Rotation paths and how fast each direction turns (degrees a step):
Each turn is a multiple of 5 degrees from 10 to 175, or 0.
Each row of a path follows its step; steps can be skipped.
Rotation 1:
step 1: -0.79 -0.73 +0.32 +0.15 -3.03 +0.49 +1.11 +2.30 -2.62 +0.21 -1.68 +0.67 +1.17 -1.22 +3.25 +1.56 -2.76 -2.26 +0.33 -1.73 -1.81 -0.35 -0.09 +1.83 -1.89 +0.52 +0.78 -1.17 -6.32 +1.10 +2.31 +0.00 +0.91 +0.84 -2.26 +1.21 +2.44 -0.53 +0.23 -1.47 +1.26 -4.18 -2.34 +0.44 +1.06
step 12: +0.87 +0.72 +1.59 -2.58 -2.55 -0.53 +2.43 +2.80 +1.16 -0.15 +2.24 +1.52 +3.07 +0.75 -0.28 -1.98 +0.06 -1.12 -1.72 -1.08 +1.59 -3.29 +0.42 +1.67 -1.58 +1.68 +0.33 +0.21 +1.35 +1.70 -3.55 +2.88 +3.35 +0.86 +1.27 -3.71 -0.22 +0.17 -1.17 -0.27 +2.58 -0.54 -3.75 +1.35 -0.42
step 15: -0.44 +2.14 -1.82 -3.38 +0.09 -1.80 +1.72 -3.31 -2.62 -2.63 +3.94 +0.36 -2.41 -1.37 -0.71 -1.89 +0.77 +1.93 -2.03 +1.63 -3.74 -2.45 +0.58 +1.09 -0.75 +0.25 +1.69 +0.82 -0.29 +0.40 -0.40 -0.62 -1.25 -0.69 -0.60 -2.25 -2.64 -1.19 -1.48 +0.66 -1.90 -1.21 +2.88 +3.16 -0.19
step 16: +1.52 -0.07 +2.10 -2.52 +0.28 -0.63 +0.79 +0.79 -3.54 +0.52 -0.48 +1.60 +0.18 -1.17 +2.44 +1.41 +0.11 +1.15 +1.20 +2.33 +1.88 -1.70 -1.36 -0.12 +1.43 -2.06 +1.28 -0.38 -3.87 -3.60 +1.56 -1.19 -0.23 +0.22 +0.74 +0.28 +3.50 -4.39 -1.64 -0.62 +0.50 -4.80 -0.79 +2.05 +0.86
step 23: -2.22 +0.44 +3.32 -3.03 -0.92 -4.83 +0.53 +4.27 -0.51 +0.01 -0.56 -0.86 -2.25 -1.18 +2.39 -0.43 +2.62 -1.36 +2.27 +0.97 -1.83 +0.56 -1.78 -1.01 +1.15 +1.77 -3.13 -3.60 -0.73 +1.17 +0.70 -0.17 -0.70 -1.36 +2.27 -0.45 +1.09 -1.87 -2.30 +0.35 -1.39 -2.11 -1.21 +0.18 +0.08
step 27: -1.06 -0.50 +0.78 +0.70 -1.97 -0.09 +1.62 -1.18 -0.14 -1.13 +2.31 +1.63 +1.69 -1.42 -1.39 -2.36 +2.16 +0.25 -1.17 +0.14 +1.42 -3.03 +2.87 -0.69 -0.03 +4.07 -0.18 +1.66 +1.45 -2.71 -0.76 +1.80 +3.46 -1.21 +1.47 -0.80 +3.32 +0.09 +2.95 -1.29 -1.57 -2.66 -3.84 +1.33 -1.90
step 30: -2.00 +1.60 -0.35 -2.99 -2.56 -0.92 -1.56 +2.54 -1.24 -3.50 +0.88 -1.93 -1.50 -0.40 -0.52 -2.35 +0.42 -1.18 -2.50 -0.33 -2.79 +0.17 -0.07 +4.54 -3.13 +2.17 +0.04 -1.81 +0.93 +1.58 -0.45 -1.19 -1.05 -3.73 +0.61 -1.24 -0.79 -0.25 -1.44 -3.10 -1.36 +0.03 +1.43 +1.92 -2.28
step 36: +0.04 -1.01 +2.05 +2.16 +1.62 +0.84 -0.55 +1.13 +1.42 -0.65 -1.46 -1.93 +1.14 +0.18 +0.18 -1.29 +0.35 +2.74 +1.37 -2.78 +3.68 -2.43 +2.05 +0.06 -2.62 +1.06 -0.26 +0.42 +0.07 +0.11 +2.24 -0.65 +1.52 -3.42 +2.34 +6.54 -1.70 -0.22 +0.37 -1.48 -2.14 -2.86 -0.32 -1.39 +0.54
Speeds:
+0.56 +0.37 +0.04 +0.67 +0.62 -0.77 -0.29 +0.02 -0.15 +0.44 +1.04 +1.24 -0.70 -0.11 -0.22 -0.15 -0.17 +0.72 +0.26 +1.29 -0.35 +0.22 -0.12 -0.24 +0.08 -0.37 +0.48 +0.00 -0.55 +0.09 -0.25 +0.61 -0.29 -0.23 +0.76 +0.27 -0.02 -0.81 +0.05 +0.66 -0.46 -0.69 +0.39 -1.07 -0.62
40
-0.97 +0.38 +0.84 -0.34 +0.97 +0.57 -0.17 +0.13 -0.30 +0.00 -0.15 -0.56 -0.26 +0.25 -0.17 +0.63 -0.14 +0.39 +0.27 -0.19 +0.59 -0.10 +0.15 +0.10 -0.04 -0.09 +0.09 +0.04 +0.91 +1.30 -0.93 +0.50 -1.20 -1.03 -0.22 -0.80 -0.32 -0.79 -0.30 -0.14 -0.22 -0.45 +0.05 +0.45 -0.53
45
+0.16 +0.04 +0.86 -0.21 +0.66 +0.26 +0.88 -0.21 +0.50 -0.30 -0.26 -1.02 -0.08 -0.37 -0.41 -1.10 -0.14 +0.10 -0.30 -0.27 -0.19 +0.18 -0.45 -0.80 -0.08 -0.46 +0.49 +0.66 -1.29 -0.02 -0.32 -0.10 +0.70 -0.92 -0.35 -0.42 +1.03 +0.42 -0.07 +0.12 +0.69 -0.30 +0.57 -0.39 -0.67
70
+0.32 -0.28 +0.27 -0.85 +0.70 +0.49 +0.40 -0.55 +0.99 +0.22 +0.21 +0.73 -0.09 +0.20 +0.00 -0.18 -0.23 -0.25 -0.87 +0.50 +0.53 -0.36 +0.32 +0.14 -0.40 -0.30 +0.68 -0.40 +0.17 -0.92 -0.89 -0.98 -0.37 +1.06 -0.06 -0.45 -0.93 +0.26 -0.61 +0.77 +0.35 -0.23 -0.26 +0.55 -0.57
115
-0.23 -0.55 -0.93 -0.42 -0.33 -0.15 -0.47 +0.32 +0.66 -0.36 -0.38 +0.18 +0.64 -0.43 -0.16 -0.32 -0.05 +0.40 -1.27 +0.67 -0.71 +0.30 +1.11 -0.82 -0.68 -0.35 +0.05 -0.21 +0.79 +0.47 -0.01 +0.43 -0.40 +0.07 -0.13 -0.41 +0.56 -0.46 +0.24 -0.76 +1.01 -0.77 -0.03 -0.55 +0.40
140
+0.45 -0.67 -0.33 +0.41 +0.11 +1.04 +0.02 -0.37 -0.42 +0.51 -0.15 -0.38 +0.24 -0.18 +0.06 +0.21 -1.14 +0.43 +0.12 -1.05 +0.06 +0.01 -0.64 -0.44 +0.11 +0.37 -0.32 -0.23 -0.09 -0.74 -1.00 -0.07 +0.22 -0.09 +1.31 +0.08 -0.46 -0.87 -0.43 -0.35 +0.55 -0.66 -0.32 -0.77 +0.89
145
+0.96 +0.69 -0.42 -0.79 -0.50 +0.28 -0.09 -0.48 +0.06 -0.18 -0.51 -0.05 -0.36 -0.97 -0.02 -0.77 +0.45 -0.92 +0.34 -0.84 +0.49 +0.26 +1.24 +0.18 -0.46 +0.35 -0.45 -0.35 -0.39 +0.04 -0.80 +0.19 -0.69 -0.37 +0.01 +0.29 -0.19 -0.03 +0.76 +0.31 -1.01 -0.25 -0.11 -0.87 -0.31
115
+0.20 +0.79 -0.12 -0.10 -1.11 +0.37 -0.52 +1.50 +0.63 +0.90 -0.63 +0.02 -0.23 -0.29 +0.40 +0.01 +0.48 +0.04 +0.38 +0.28 +0.08 +0.59 -0.08 +0.95 +0.20 +0.49 +0.63 -0.09 -0.33 -0.02 -0.08 -0.14 +0.69 -0.22 +0.22 -0.88 -0.31 -0.16 -1.20 -0.50 +0.62 -0.23 -0.06 -0.28 -0.75
160
Rotation 2:
step 10: -0.19 +3.50 +1.51 +3.25 -0.82 -2.38 +0.63 -1.56 +0.43 -1.33 -1.30 +1.88 -1.03 -0.55 +1.95 +3.83 -2.95 -2.42 -1.41 +2.56 +2.58 +1.75 -1.57 +0.64 +0.48 -1.42 -1.12 -1.51 +0.35 +1.33 -0.36 -0.97 +2.08 -1.51 +2.61 -2.33 -1.31 -2.55 -0.58 +2.40 +0.16 -1.16 +2.11 +0.58 -2.28
step 14: +0.52 +1.16 +0.60 +1.52 -1.51 +1.07 -0.67 +0.64 -2.39 +3.34 -1.50 -1.30 -0.44 +0.52 +0.34 +0.43 +2.55 +0.18 +0.22 -1.94 +1.31 -1.62 +3.13 -2.41 +0.27 -2.64 -3.92 +0.79 +0.93 -1.08 +3.26 +1.88 +0.27 +2.30 -1.73 +0.54 -3.56 +1.12 -1.25 +0.41 -0.54 +4.45 +1.31 +1.58 -0.51
step 25: -0.49 -0.48 -1.20 +0.08 -1.92 -2.42 -1.82 +1.28 -2.72 +4.38 -0.69 -0.68 +0.10 -2.38 -2.58 -1.20 -0.91 -0.63 -1.58 -0.11 +0.88 -1.30 -0.25 -2.20 -3.72 -0.83 +0.77 -2.74 +1.86 -0.77 +0.91 -1.26 -0.19 +0.45 -0.83 +0.38 +1.06 +3.57 +1.99 +1.10 -1.26 +0.26 +2.52 +3.87 +2.74
step 27: -2.20 +0.85 +1.49 +1.99 -0.31 +0.70 -0.05 +1.42 -2.17 -1.01 -2.19 +2.55 +2.34 -0.46 -1.93 +2.44 -0.85 +0.87 +1.69 +1.83 -2.90 -1.22 -0.43 -0.11 -2.28 -2.83 +1.07 +1.77 +3.20 -1.17 -0.67 -0.53 -0.33 +0.50 -0.80 +0.40 +0.70 -1.28 +2.40 -3.74 +1.59 +3.13 -3.57 -0.96 -2.25
step 29: +2.87 +0.64 -0.21 +2.17 +1.97 +0.00 +1.07 +0.17 +3.34 -1.59 -0.50 +2.32 -0.01 -1.93 -0.02 +0.03 -0.09 -0.41 +2.05 +2.18 +1.69 -0.76 +0.61 -1.28 +1.72 +0.05 +1.11 +2.60 -0.16 -0.09 +1.49 +3.13 -1.62 +0.49 +0.14 -2.55 -1.11 +0.45 +4.82 +0.92 -4.47 -3.00 -1.50 -0.51 +1.85
step 33: -1.70 -1.55 +3.59 -0.30 +0.65 +2.53 -0.50 -0.53 -1.41 +0.70 -0.25 -3.06 +0.53 -2.62 +0.39 -0.04 -0.68 -5.11 -1.21 -1.58 +1.11 -0.35 +0.88 -0.93 +1.48 -1.79 +1.33 +0.15 +0.23 -0.07 -0.20 -3.94 +2.97 +0.08 -1.64 +3.77 -1.76 +0.00 +2.16 +1.12 -0.99 -1.57 -1.50 +0.54 -3.00
step 34: +1.67 -2.27 +1.22 +2.64 +1.74 +0.99 +0.04 +0.01 +2.79 -2.81 +0.07 +1.93 -2.03 +0.75 -0.97 -5.27 -1.64 -2.22 -1.23 +0.44 +0.19 -1.05 +0.77 +0.74 +0.03 +1.74 -2.00 +0.18 -1.30 -3.07 -1.60 -1.17 -2.41 +1.61 +0.30 +2.72 -1.80 -1.02 -0.33 -2.32 +0.27 -0.09 +0.06 -4.05 -1.00
step 35: -2.11 +0.77 -1.88 +1.54 +2.78 +0.85 -1.02 -1.90 -0.33 -0.68 +0.32 +0.31 +0.83 +2.93 -2.69 -2.34 +4.18 -0.86 +0.08 -1.89 +0.10 -1.32 -3.09 +0.85 -1.93 +0.33 -0.73 +1.85 +2.99 -0.73 -0.41 -0.92 -0.47 -2.01 -1.36 -2.67 +0.21 -2.92 +1.05 -1.93 -1.92 -2.86 +2.54 +0.99 -1.79
Speeds:
+0.12 -0.12 +0.69 -0.12 -1.30 +0.27 -0.50 -0.06 +0.03 +0.22 +0.36 -0.04 -0.73 -0.15 -0.97 -0.93 +0.78 -0.51 -0.31 -0.85 +0.09 -0.99 +0.32 +0.54 -0.27 -0.15 -0.94 -0.01 +0.87 -0.39 -0.33 +0.13 -0.81 -0.47 -0.41 +0.34 +0.13 -0.31 +0.59 -0.18 +0.92 +0.14 +0.48 +0.61 -0.03
35
-0.28 -0.19 +0.21 +0.46 -0.22 +0.45 -0.23 -0.23 -0.77 -1.04 -0.76 -1.53 -0.35 -0.23 -0.09 +0.80 -0.65 -0.26 +0.74 +0.01 -0.34 +0.17 -0.07 -0.42 -0.01 -0.43 -1.54 -0.38 +0.02 -0.39 +0.05 -0.65 -0.49 -0.22 +0.80 +0.44 -0.16 +0.07 +0.25 -0.23 -0.11 +0.19 -0.77 -0.58 -0.45
60
-0.73 +0.02 +0.34 +0.38 +0.09 +0.03 +0.38 -0.54 +1.08 -0.55 +0.27 -0.07 -0.70 +0.53 +0.40 +0.37 +0.20 -0.11 -0.42 -0.45 -0.94 -0.31 -0.14 +0.65 -0.76 -0.04 +0.23 -0.07 -0.44 +0.64 -0.93 -0.47 -0.10 +1.51 -0.05 +0.51 +0.27 -0.30 +0.21 -0.49 -0.31 +0.71 -0.91 +0.56 +0.72
100
-0.23 -0.06 -0.49 -0.04 -0.83 -0.06 +0.92 +1.34 +0.03 +0.24 -0.41 -0.41 -0.48 -0.03 +0.74 +0.21 -0.35 +0.66 -0.80 +0.05 -0.36 +0.05 +0.61 +0.98 +0.13 -0.69 -0.35 +0.36 -0.05 +0.23 -0.29 -0.12 -0.19 -1.38 -0.10 -0.61 -0.62 +0.09 -0.60 +0.02 -0.79 +0.84 +0.15 +0.46 +0.46
10
+0.59 +0.55 -0.32 +0.04 -0.26 -0.17 +0.41 +0.94 +0.83 -0.05 +0.57 -0.81 +0.95 +0.29 -0.01 -0.27 +0.32 -0.31 -0.64 -0.09 +0.94 -0.71 -0.26 -0.31 +0.58 +0.35 -0.72 +0.14 +0.78 +0.09 +0.01 -0.66 +0.40 +1.01 -0.35 -0.28 -0.52 -0.59 +0.09 +0.33 -0.61 +0.46 -0.70 -0.62 -0.91
20
+0.90 -0.38 +0.35 +0.59 -0.21 +0.66 -0.16 -0.19 +0.96 +0.41 +0.46 +0.18 +0.38 +0.09 -0.44 -0.60 +0.76 +0.21 +0.67 +0.78 +0.47 +0.65 -0.06 +0.28 -0.57 -0.13 -0.12 +0.71 -0.21 +0.41 +0.49 +0.55 -0.17 -0.63 +1.27 +0.87 -0.51 +0.08 -0.39 -0.21 -0.28 +0.94 -0.81 -0.39 +0.47
140
-0.45 +0.33 +0.35 -0.35 -0.16 +0.12 -1.06 -0.07 +0.11 +0.61 -0.04 -0.75 +0.39 +0.38 -0.10 -0.02 -0.01 -0.71 -0.81 +0.57 -0.61 +0.50 -0.29 -0.37 -1.18 +0.58 +0.50 +0.53 +0.05 +0.36 -0.29 -0.69 -0.67 -0.70 +0.45 -0.43 +0.74 -0.33 -0.41 +1.21 -0.48 -0.17 -0.09 +0.59 -0.87
145
+0.82 -0.60 -0.34 -1.25 +0.29 +0.44 +0.24 -0.61 +0.23 -0.53 -0.20 +0.20 -0.40 -0.14 +0.93 -0.85 +0.10 -0.74 +0.13 +0.03 -0.23 +0.15 +0.53 -0.24 -0.75 -0.84 -0.59 -0.78 -0.03 +0.64 +1.16 +0.18 +0.36 -0.04 -0.93 -0.47 +0.55 +0.02 -0.18 +0.53 -0.04 +0.58 -0.54 +0.19 -0.44
40
